In the rows, 128 means zero.
Each path below is one point turned by a fixed rotation once a step. After each direction that follows a path, write how fast that rotation turns it, in deg/step (0 if it stays still).
Each turn is a multiple of 5 degrees from 10 to 175, or 0.
Each row of a path follows its step; steps can be skipped.
Rotation 1:
step 3: 127 143 138 172 98 113 160 131 112 118 117 135 127 161 148 102 103 107
 124 120 106 135 86 109 124 156 155 164 105 115 108 149 142 99 118 126
 97 114 148 110 107 134 146 123
step 4: 118 141 158 136 149 122 126 112 126 126 126 160 141 148 90 130 107 150
 124 163 145 118 103 121 136 126 156 163 146 101 130 153 143 128 124 118
 111 159 163 116 146 152 162 84
step 5: 103 145 142 153 148 108 122 129 135 165 136 168 93 157 114 170 100 126
 132 151 127 134 140 139 116 147 152 139 156 103 153 127 128 136 133 122
 137 82 131 128 149 150 147 161
step 8: 172 130 135 97 130 92 115 167 128 124 163 119 126 150 130 131 119 125
 152 108 119 156 104 120 100 165 105 102 123 100 116 124 135 94 121 132
 129 165 150 105 148 124 108 137
step 9: 154 136 121 88 153 110 117 120 93 124 161 130 164 152 151 136 147 168
 136 111 136 112 130 118 115 134 152 139 123 137 151 159 106 134 76 141
 155 129 149 119 147 129 106 131
step 12: 107 111 161 179 106 145 103 122 148 121 147 165 125 114 155 164 131 128
 123 112 130 129 124 116 148 166 134 151 155 135 120 125 121 128 153 154
 158 133 166 107 129 108 122 105
step 13: 112 144 134 158 142 134 97 158 74 110 120 123 102 129 113 146 126 102
 134 118 109 141 125 165 160 163 125 128 137 148 127 158 114 114 144 154
 143 141 130 89 141 150 157 109
step 14: 127 138 123 175 138 101 119 150 119 100 103 156 143 150 120 137 161 150
 113 137 108 148 146 116 114 132 171 130 119 156 123 171 88 90 145 120
 105 110 118 133 133 133 141 117
step 16: 162 132 133 101 119 103 102 127 114 162 128 166 149 161 104 126 136 134
 73 122 102 120 115 114 140 137 129 133 128 110 124 109 133 132 149 132
 137 111 155 155 145 172 134 161
step 17: 165 155 124 136 98 137 127 135 143 141 137 168 152 112 96 132 147 102
 149 98 101 96 133 136 89 166 147 132 144 103 135 124 127 167 102 133
 144 141 132 146 142 134 143 140
Directions:
126 133 124 131 121 132 117 131 129 116 138 120 126 128 132 134 135 131
 131 123 116 137 125 134 125 122 122 126 129 130 137 127 131 111 131 125
 126 127 119 126 129 133 120 116
60
130 124 137 124 130 134 127 127 135 131 122 117 143 131 130 138 132 134
 142 116 135 124 131 128 120 126 119 130 123 127 124 129 132 127 127 136
 125 128 125 122 128 137 125 142
35
121 125 133 136 118 123 132 132 132 129 131 133 121 122 129 131 119 129
 143 121 120 134 126 134 118 138 137 124 125 130 118 123 138 125 122 128
 130 127 127 137 121 117 130 136
155
130 119 132 133 127 118 121 132 130 124 133 133 131 122 132 125 135 126
 137 141 117 121 117 125 138 114 127 138 126 131 129 131 133 138 119 137
 129 127 126 121 121 125 124 131
125
134 125 126 128 129 122 133 129 126 120 137 127 136 130 136 127 123 112
 139 133 137 129 128 134 125 128 136 122 119 132 119 143 122 121 131 123
 132 133 134 121 126 137 132 121
70
125 128 129 128 116 126 135 127 126 131 121 136 136 123 124 129 141 125
 126 129 125 138 131 141 130 128 114 118 127 141 128 132 127 140 127 127
 124 129 136 136 126 134 120 126
10
Rotation 2:
step 0: 111 146 138 158 119 121 142 92 128 162 116 133 131 142 122 133 161 144
 146 174 137 152 128 121 106 110 147 129 127 91 124 130 147 140 153 163
 150 154 156 128 147 126 131 141
step 2: 139 130 101 145 131 140 140 153 124 128 146 131 120 160 167 171 130 147
 114 151 133 127 139 160 125 121 190 136 143 146 137 129 152 117 142 138
 161 142 121 129 151 133 136 114
step 3: 124 152 113 151 141 142 117 192 161 123 158 135 104 126 168 110 133 122
 126 134 147 137 134 129 100 140 112 117 121 115 123 134 156 118 130 162
 146 129 149 125 141 133 93 136
step 4: 120 119 131 178 133 84 152 151 119 134 121 158 117 131 123 134 146 123
 100 130 151 113 123 126 124 140 125 128 148 108 146 106 134 125 157 149
 145 180 170 123 130 130 122 117
step 7: 148 123 147 158 108 159 128 152 140 113 136 95 131 142 133 129 107 152
 152 140 158 141 126 93 131 120 132 145 130 92 106 116 150 103 134 151
 112 138 160 110 165 143 104 124
step 8: 120 99 121 142 151 119 144 103 129 157 95 161 102 146 163 135 123 166
 124 118 150 135 125 91 114 108 105 118 150 121 120 113 127 118 128 168
 114 139 149 113 140 144 125 114
step 12: 112 119 121 151 174 104 126 138 141 136 132 154 132 146 137 128 128 155
 147 115 154 159 132 99 89 160 131 100 112 132 142 141 149 106 165 147
 141 145 122 148 143 129 127 137
step 13: 96 130 100 136 121 112 124 177 133 137 114 155 135 158 107 148 154 140
 145 151 169 127 142 127 135 115 129 138 150 156 122 110 148 117 154 133
 155 129 153 143 108 104 135 116
step 14: 132 123 120 125 122 137 123 176 108 142 118 119 69 127 108 123 106 155
 117 133 149 121 153 135 114 136 164 144 112 136 136 121 144 90 140 136
 122 144 140 146 134 113 91 149
step 17: 140 108 125 131 129 143 137 131 152 161 109 153 108 159 121 139 134 134
 119 127 180 148 154 127 149 77 121 139 166 109 144 112 140 122 144 116
 148 127 128 132 156 140 152 135
Directions:
126 112 127 135 135 125 136 134 125 131 124 131 130 129 127 123 134 130
 127 138 128 115 119 115 134 129 128 125 126 133 129 135 134 134 127 127
 129 120 113 132 132 124 142 127
95
122 140 132 124 131 135 128 123 126 142 128 129 125 120 126 120 128 124
 123 128 132 124 134 135 131 124 135 137 130 127 132 137 141 132 147 124
 135 119 125 133 124 135 130 130
20
112 122 136 132 135 134 119 132 139 134 119 135 135 130 127 125 127 122
 120 127 134 129 126 130 120 118 118 126 135 125 134 123 126 131 130 134
 123 132 136 133 126 114 128 130
80
139 129 130 130 132 128 129 129 130 121 132 128 135 131 118 122 128 125
 134 136 130 134 114 135 132 121 130 135 145 131 125 125 127 127 124 141
 134 119 129 137 120 135 124 135
170
128 127 124 126 133 136 135 126 133 133 132 118 136 128 126 118 126 133
 125 133 122 128 137 123 125 130 130 118 128 120 131 127 122 107 127 127
 137 127 128 127 133 125 131 146
155
133 130 122 123 129 129 130 133 125 134 121 137 125 122 134 122 133 127
 128 111 138 136 127 130 134 131 116 125 129 133 122 133 124 128 125 133
 123 127 118 136 141 132 123 142
160
131 138 117 117 140 126 132 127 130 128 144 124 128 135 133 133 140 118
 129 122 122 124 120 124 118 122 130 130 130 130 134 129 132 134 132 132
 130 138 124 131 133 117 128 129
40
128 124 124 122 132 130 126 123 140 132 127 133 130 133 127 140 139 127
 121 123 135 140 128 129 136 137 136 131 133 133 125 128 125 114 126 119
 129 123 122 130 115 123 136 119
95
Rotation 3:
step 0: 152 135 123 152 127 116 127 136 159 149 140 123 111 134 137 135 135 110
 139 105 164 138 134 152 147 103 153 139 126 123 121 155 148 124 162 77
 147 158 115 121 150 161 133 104
step 2: 124 120 148 113 111 116 133 109 120 99 110 126 162 117 70 108 143 118
 124 149 108 115 155 140 137 134 102 113 102 120 121 125 107 139 118 145
 92 110 116 137 165 139 134 141
step 4: 139 154 124 115 146 119 130 143 105 108 140 111 106 121 157 110 127 163
 135 125 110 163 81 134 117 96 135 129 114 110 159 102 154 132 137 116
 172 131 135 138 134 113 129 132
step 5: 96 105 136 140 128 130 129 112 139 126 88 119 153 135 132 131 128 172
 102 146 153 145 132 124 156 125 80 116 119 136 106 93 142 130 99 125
 139 118 103 128 123 109 145 118
step 6: 109 92 125 109 118 156 151 131 155 146 119 126 139 140 132 100 133 116
 150 120 169 105 123 161 104 115 128 133 125 145 123 145 118 124 126 135
 104 105 116 113 113 177 103 129
step 9: 133 117 158 104 119 163 145 131 127 155 123 148 138 136 101 97 148 94
 133 135 147 135 127 135 167 143 131 125 115 134 141 124 149 144 113 117
 98 150 131 78 124 105 148 128
step 12: 114 117 137 97 110 102 150 114 157 149 116 139 93 107 108 129 127 174
 130 153 151 127 129 106 129 138 131 102 154 115 104 140 138 139 114 120
 105 112 156 91 113 128 132 117
step 15: 163 113 144 97 105 151 98 127 111 133 109 136 115 151 131 154 150 137
 116 162 119 104 94 143 116 146 135 103 120 113 104 144 163 131 124 114
 131 112 128 123 144 153 155 135
step 16: 121 113 139 162 109 112 151 141 127 97 152 120 134 120 132 105 152 130
 113 118 140 117 109 108 146 171 144 122 102 143 117 115 143 87 152 131
 103 152 150 105 106 139 149 122
step 17: 123 135 86 147 137 133 142 122 107 102 148 91 152 116 147 131 125 117
 127 111 128 136 140 135 116 81 140 138 138 117 119 136 106 97 106 140
 112 120 126 96 141 94 112 162
Directions:
126 133 130 117 129 126 129 128 125 112 135 136 119 125 123 131 127 126
 130 139 129 138 129 136 135 131 119 137 140 128 128 136 115 124 140 135
 127 122 124 122 124 124 127 128
70
138 119 124 127 132 125 132 126 126 122 117 139 125 134 133 127 137 130
 125 127 131 120 127 114 127 112 125 131 122 123 136 130 126 126 133 140
 132 119 127 126 121 128 134 116
40
130 124 133 132 121 123 128 129 120 125 120 131 125 131 124 138 126 128
 129 127 127 119 121 118 119 135 141 128 142 130 123 143 126 124 125 125
 125 140 129 122 129 115 127 125
20
127 114 130 121 124 131 134 130 125 130 128 124 130 135 127 123 135 116
 135 123 120 132 140 129 123 125 134 129 134 136 121 114 115 127 121 134
 126 123 118 131 132 123 121 124
95
138 121 131 127 118 130 129 126 120 121 137 131 134 129 129 132 128 118
 123 128 119 128 125 130 134 135 135 126 116 123 137 124 128 130 130 132
 125 126 134 127 128 119 143 145
55
113 137 116 135 123 124 122 128 121 124 126 134 119 122 132 135 136 131
 135 118 120 129 122 130 122 121 120 128 120 132 128 121 124 130 125 134
 122 138 120 130 125 124 135 132
115
129 140 146 133 120 119 128 121 128 129 122 132 128 127 125 121 124 119
 121 118 130 134 124 134 140 123 132 120 122 134 125 127 134 126 135 138
 128 131 123 129 130 124 123 117
160
121 124 140 133 128 136 122 120 113 135 120 123 122 116 123 128 124 132
 133 134 125 121 137 132 128 130 126 125 132 112 126 123 132 127 126 131
 129 119 122 128 124 127 138 123
110
